In the data rows, the value 50 means zero.
Some points:
array([60., 46., 36., 47., 39., 40., 50., 62., 55., 51., 53., 36., 51., 49., 48., 51., 34., 51., 40., 48., 51., 49., 48., 49., 58., 38., 52., 49., 52., 57., 39., 42.])
array([54., 62., 47., 35., 40., 35., 37., 59., 51., 51., 61., 54., 38., 25., 67., 44., 48., 43., 42., 41., 46., 51., 53., 43., 46., 74., 43., 68., 42., 66., 49., 48.])
array([51., 37., 52., 34., 48., 40., 39., 59., 52., 45., 44., 63., 42., 46., 52., 53., 33., 38., 52., 41., 37., 49., 51., 58., 34., 51., 72., 38., 59., 38., 70., 57.])
array([69., 48., 58., 54., 37., 41., 50., 57., 41., 30., 43., 50., 53., 76., 51., 63., 56., 48., 52., 52., 40., 65., 59., 45., 47., 74., 42., 61., 49., 47., 36., 62.])
array([46., 60., 62., 60., 44., 53., 39., 53., 33., 30., 44., 55., 63., 34., 58., 43., 64., 58., 34., 60., 47., 58., 50., 46., 59., 39., 48., 34., 54., 35., 52., 41.])
array([55., 40., 42., 47., 47., 42., 35., 54., 46., 56., 59., 41., 52., 36., 59., 63., 40., 61., 67., 40., 40., 40., 42., 46., 64., 31., 53., 56., 52., 50., 39., 56.])
array([63., 50., 39., 72., 49., 60., 61., 53., 63., 67., 31., 61., 57., 53., 83., 42., 31., 44., 51., 43., 73., 57., 42., 41., 53., 44., 55., 72., 66., 16., 47., 48.])
array([55., 47., 64., 48., 50., 42., 41., 56., 52., 29., 40., 29., 35., 48., 50., 52., 40., 60., 44., 69., 56., 52., 41., 60., 40., 58., 53., 46., 57., 35., 43., 32.])
array([52., 60., 53., 33., 60., 46., 43., 52., 61., 44., 40., 49., 38., 61., 37., 44., 53., 66., 43., 50., 55., 33., 46., 43., 50., 59., 35., 55., 41., 39., 65., 58.])
array([29., 36., 56., 48., 40., 63., 60., 51., 46., 40., 36., 58., 56., 66., 53., 38., 53., 34., 44., 51., 64., 30., 56., 62., 77., 48., 56., 50., 50., 59., 45., 59.])
array([50., 45., 60., 58., 54., 61., 60., 48., 51., 44., 54., 71., 29., 35., 51., 44., 49., 52., 43., 48., 52., 50., 48., 55., 46., 43., 48., 58., 25., 51., 41., 70.])
array([50., 48., 47., 56., 58., 32., 58., 37., 36., 57., 38., 50., 58., 62., 44., 54., 40., 76., 32., 60., 45., 56., 53., 51., 63., 44., 66., 50., 58., 45., 64., 75.])
array([41., 55., 45., 44., 55., 51., 55., 50., 31., 65., 31., 29., 45., 39., 50., 43., 43., 52., 34., 30., 42., 73., 47., 46., 52., 45., 46., 62., 59., 74., 50., 54.])
array([49., 37., 45., 57., 56., 65., 45., 55., 33., 60., 30., 61., 57., 64., 55., 59., 35., 48., 57., 48., 37., 51., 53., 45., 35., 62., 38., 56., 50., 61., 50., 38.])
array([48., 38., 38., 47., 44., 51., 42., 37., 55., 47., 53., 39., 60., 62., 49., 46., 48., 56., 44., 31., 47., 55., 48., 50., 63., 42., 35., 48., 34., 38., 42., 58.])
array([52., 56., 43., 43., 50., 49., 40., 50., 69., 54., 48., 51., 37., 63., 44., 43., 36., 41., 58., 69., 45., 45., 69., 48., 50., 26., 60., 63., 51., 64., 47., 59.])
array([59., 55., 44., 55., 63., 34., 51., 35., 43., 61., 56., 67., 54., 57., 37., 59., 68., 58., 69., 49., 63., 45., 40., 39., 43., 43., 34., 55., 38., 39., 51., 52.])
array([44., 67., 68., 45., 52., 48., 36., 37., 59., 68., 52., 66., 73., 43., 39., 45., 49., 36., 34., 52., 48., 56., 46., 56., 54., 69., 58., 67., 56., 32., 52., 47.])
array([59., 56., 44., 42., 61., 58., 59., 51., 48., 55., 60., 47., 46., 52., 68., 58., 61., 63., 39., 74., 39., 38., 43., 51., 28., 50., 55., 34., 64., 57., 33., 55.])
array([65., 52., 29., 28., 40., 39., 52., 45., 47., 48., 64., 42., 66., 40., 54., 42., 55., 54., 65., 60., 60., 48., 65., 75., 37., 49., 40., 52., 55., 50., 52., 61.])
array([67., 61., 50., 38., 64., 36., 45., 54., 48., 49., 44., 43., 47., 51., 40., 67., 58., 24., 44., 54., 59., 51., 51., 34., 74., 51., 60., 34., 51., 56., 46., 49.])
array([58., 39., 55., 59., 42., 67., 84., 45., 43., 33., 76., 47., 49., 34., 35., 64., 42., 38., 54., 49., 34., 51., 69., 37., 56., 41., 45., 55., 59., 33., 59., 49.])
array([55., 60., 37., 58., 41., 56., 42., 53., 31., 66., 55., 47., 34., 52., 40., 41., 45., 59., 45., 53., 69., 61., 46., 65., 63., 49., 30., 55., 71., 54., 60., 48.])
array([50., 50., 60., 49., 28., 38., 52., 46., 54., 54., 69., 59., 52., 64., 46., 59., 28., 57., 43., 38., 54., 66., 54., 62., 45., 44., 48., 33., 34., 46., 38., 37.])
array([40., 44., 58., 60., 55., 43., 41., 20., 52., 42., 58., 42., 42., 46., 57., 64., 38., 48., 58., 46., 53., 55., 56., 50., 50., 67., 49., 52., 71., 64., 52., 61.])
array([35., 41., 55., 56., 67., 58., 42., 65., 33., 46., 64., 41., 46., 44., 45., 43., 27., 52., 78., 54., 63., 52., 48., 44., 53., 58., 60., 49., 36., 50., 35., 54.])
array([50., 58., 39., 42., 39., 67., 49., 25., 47., 42., 35., 60., 47., 31., 28., 64., 43., 47., 44., 42., 56., 30., 41., 51., 25., 42., 50., 27., 60., 59., 30., 56.])
array([27., 72., 27., 61., 63., 52., 55., 73., 40., 46., 42., 53., 57., 35., 41., 62., 53., 47., 65., 64., 37., 62., 55., 68., 54., 47., 51., 51., 40., 37., 41., 61.])
array([68., 34., 62., 53., 50., 52., 47., 39., 54., 50., 41., 37., 48., 47., 50., 32., 55., 41., 50., 50., 40., 57., 42., 44., 39., 54., 55., 42., 27., 44., 56., 59.])
array([54., 62., 41., 64., 64., 54., 53., 38., 52., 41., 49., 46., 53., 43., 56., 57., 43., 53., 34., 52., 64., 41., 46., 56., 47., 62., 61., 59., 20., 50., 77., 44.])
array([50., 46., 35., 41., 52., 42., 47., 34., 58., 39., 30., 73., 43., 51., 62., 48., 66., 53., 61., 47., 49., 61., 65., 54., 59., 56., 43., 35., 51., 57., 57., 39.])
array([66., 61., 54., 46., 48., 70., 42., 53., 38., 41., 64., 51., 61., 55., 44., 40., 58., 34., 53., 40., 45., 38., 34., 54., 46., 35., 54., 63., 52., 40., 61., 63.])
array([38., 51., 42., 52., 37., 40., 56., 52., 41., 53., 66., 58., 22., 58., 57., 36., 44., 39., 50., 47., 55., 53., 36., 44., 49., 43., 43., 33., 45., 44., 70., 50.])
array([30., 32., 47., 38., 62., 55., 46., 53., 50., 54., 54., 51., 66., 54., 52., 39., 38., 51., 45., 64., 49., 43., 54., 33., 46., 52., 13., 54., 53., 51., 44., 34.])
array([33., 51., 55., 78., 44., 38., 51., 42., 63., 49., 52., 27., 49., 41., 43., 46., 59., 40., 49., 42., 54., 60., 71., 45., 26., 29., 44., 63., 45., 45., 40., 40.])
array([62., 46., 70., 55., 71., 42., 61., 60., 59., 53., 66., 68., 68., 49., 50., 39., 42., 52., 46., 42., 58., 53., 48., 70., 58., 47., 34., 45., 46., 64., 44., 50.])
array([56., 36., 48., 57., 36., 68., 36., 56., 59., 50., 42., 46., 42., 40., 56., 71., 52., 33., 58., 69., 52., 60., 49., 62., 58., 35., 39., 57., 45., 56., 53., 54.])
array([42., 33., 25., 44., 60., 61., 56., 57., 40., 49., 62., 37., 48., 64., 42., 58., 65., 47., 42., 35., 56., 60., 52., 74., 44., 60., 70., 54., 62., 51., 51., 40.])
array([51., 65., 57., 39., 28., 53., 56., 65., 63., 67., 40., 44., 59., 55., 54., 64., 46., 57., 47., 41., 44., 57., 61., 51., 48., 46., 48., 44., 35., 57., 70., 41.])
array([50., 62., 57., 54., 70., 35., 59., 47., 46., 47., 41., 47., 52., 68., 64., 44., 46., 28., 50., 53., 25., 38., 49., 46., 47., 54., 37., 32., 53., 58., 58., 49.])
array([45., 63., 42., 41., 50., 67., 47., 57., 48., 57., 62., 55., 41., 67., 41., 50., 47., 47., 39., 54., 62., 49., 72., 37., 46., 52., 64., 46., 43., 43., 27., 49.])
array([52., 48., 46., 51., 54., 64., 61., 42., 51., 56., 42., 29., 75., 47., 59., 39., 50., 48., 63., 54., 64., 51., 55., 58., 51., 58., 56., 31., 39., 55., 56., 52.])
array([59., 33., 65., 28., 51., 44., 61., 58., 52., 60., 37., 57., 45., 40., 49., 41., 66., 57., 47., 60., 54., 55., 59., 42., 48., 56., 55., 51., 48., 46., 49., 58.])
array([47., 29., 26., 60., 54., 49., 48., 57., 68., 50., 57., 62., 57., 38., 31., 37., 58., 39., 39., 67., 45., 53., 35., 39., 45., 55., 55., 44., 60., 48., 54., 49.])
array([59., 48., 63., 63., 63., 44., 35., 61., 49., 65., 41., 52., 35., 56., 38., 44., 66., 51., 47., 34., 50., 38., 67., 66., 44., 43., 45., 48., 60., 44., 59., 40.])
array([37., 51., 45., 46., 43., 62., 50., 53., 69., 39., 58., 52., 57., 60., 42., 52., 60., 53., 57., 32., 38., 69., 22., 46., 53., 48., 53., 58., 47., 48., 42., 57.])
These points spread out most along one direction. Take the direction at right angles to it along which they spread out most. Then take the direction at right angles to both along which they spread out most. Go by this last direction. How many in every 100 of the points above lie lower along it than each point below? Answers are rounded to whole numbers. More than half of the points above lie lower than the first one.
array([41., 60., 76., 27., 65., 43., 59., 47., 54., 49., 34., 50., 46., 47., 60., 42., 57., 50., 65., 35., 61., 55., 41., 51., 54., 48., 52., 52., 58., 41., 43., 43.]) -> 50
array([42., 49., 55., 56., 35., 30., 42., 38., 40., 39., 54., 53., 49., 57., 67., 31., 63., 53., 45., 49., 34., 45., 48., 49., 41., 41., 63., 61., 47., 61., 42., 45.]) -> 52
array([51., 66., 51., 51., 56., 62., 43., 65., 52., 36., 56., 59., 65., 50., 48., 44., 48., 71., 57., 45., 59., 64., 55., 33., 41., 35., 58., 44., 65., 73., 63., 41.]) -> 70
array([53., 51., 45., 43., 59., 61., 69., 47., 64., 22., 45., 47., 39., 47., 43., 49., 46., 63., 54., 61., 48., 34., 46., 53., 59., 59., 50., 63., 60., 48., 57., 43.]) -> 17
array([64., 56., 56., 45., 43., 60., 52., 27., 39., 64., 53., 49., 42., 49., 48., 32., 50., 58., 66., 56., 27., 44., 49., 48., 70., 57., 62., 55., 42., 53., 48., 16.]) -> 52
array([31., 40., 58., 55., 42., 49., 58., 62., 47., 56., 55., 65., 55., 41., 55., 67., 55., 56., 48., 43., 34., 29., 50., 60., 47., 53., 42., 53., 39., 44., 46., 46.]) -> 30
array([56., 54., 35., 64., 53., 37., 62., 58., 58., 51., 52., 45., 53., 44., 59., 56., 54., 47., 41., 28., 59., 37., 59., 44., 65., 50., 62., 55., 61., 52., 42., 44.]) -> 80
array([52., 50., 59., 54., 45., 33., 66., 47., 49., 51., 48., 54., 51., 55., 29., 70., 57., 38., 59., 70., 56., 55., 20., 49., 41., 57., 54., 52., 56., 66., 48., 44.]) -> 24
array([63., 47., 51., 66., 46., 54., 25., 58., 51., 52., 44., 44., 42., 50., 49., 57., 60., 60., 52., 51., 46., 39., 53., 43., 59., 68., 60., 34., 51., 58., 46., 47.]) -> 52
array([43., 67., 57., 60., 27., 52., 62., 59., 61., 54., 46., 42., 49., 49., 40., 39., 53., 59., 65., 52., 46., 34., 46., 45., 50., 76., 47., 33., 61., 55., 51., 67.]) -> 33
array([28., 34., 66., 43., 40., 45., 40., 51., 39., 57., 55., 50., 63., 57., 61., 64., 58., 55., 57., 62., 70., 38., 49., 29., 45., 44., 58., 63., 44., 53., 65., 49.]) -> 50
array([43., 52., 58., 49., 64., 68., 48., 41., 65., 70., 73., 39., 41., 53., 69., 64., 66., 54., 40., 51., 42., 58., 44., 57., 56., 38., 42., 44., 51., 42., 56., 59.]) -> 43
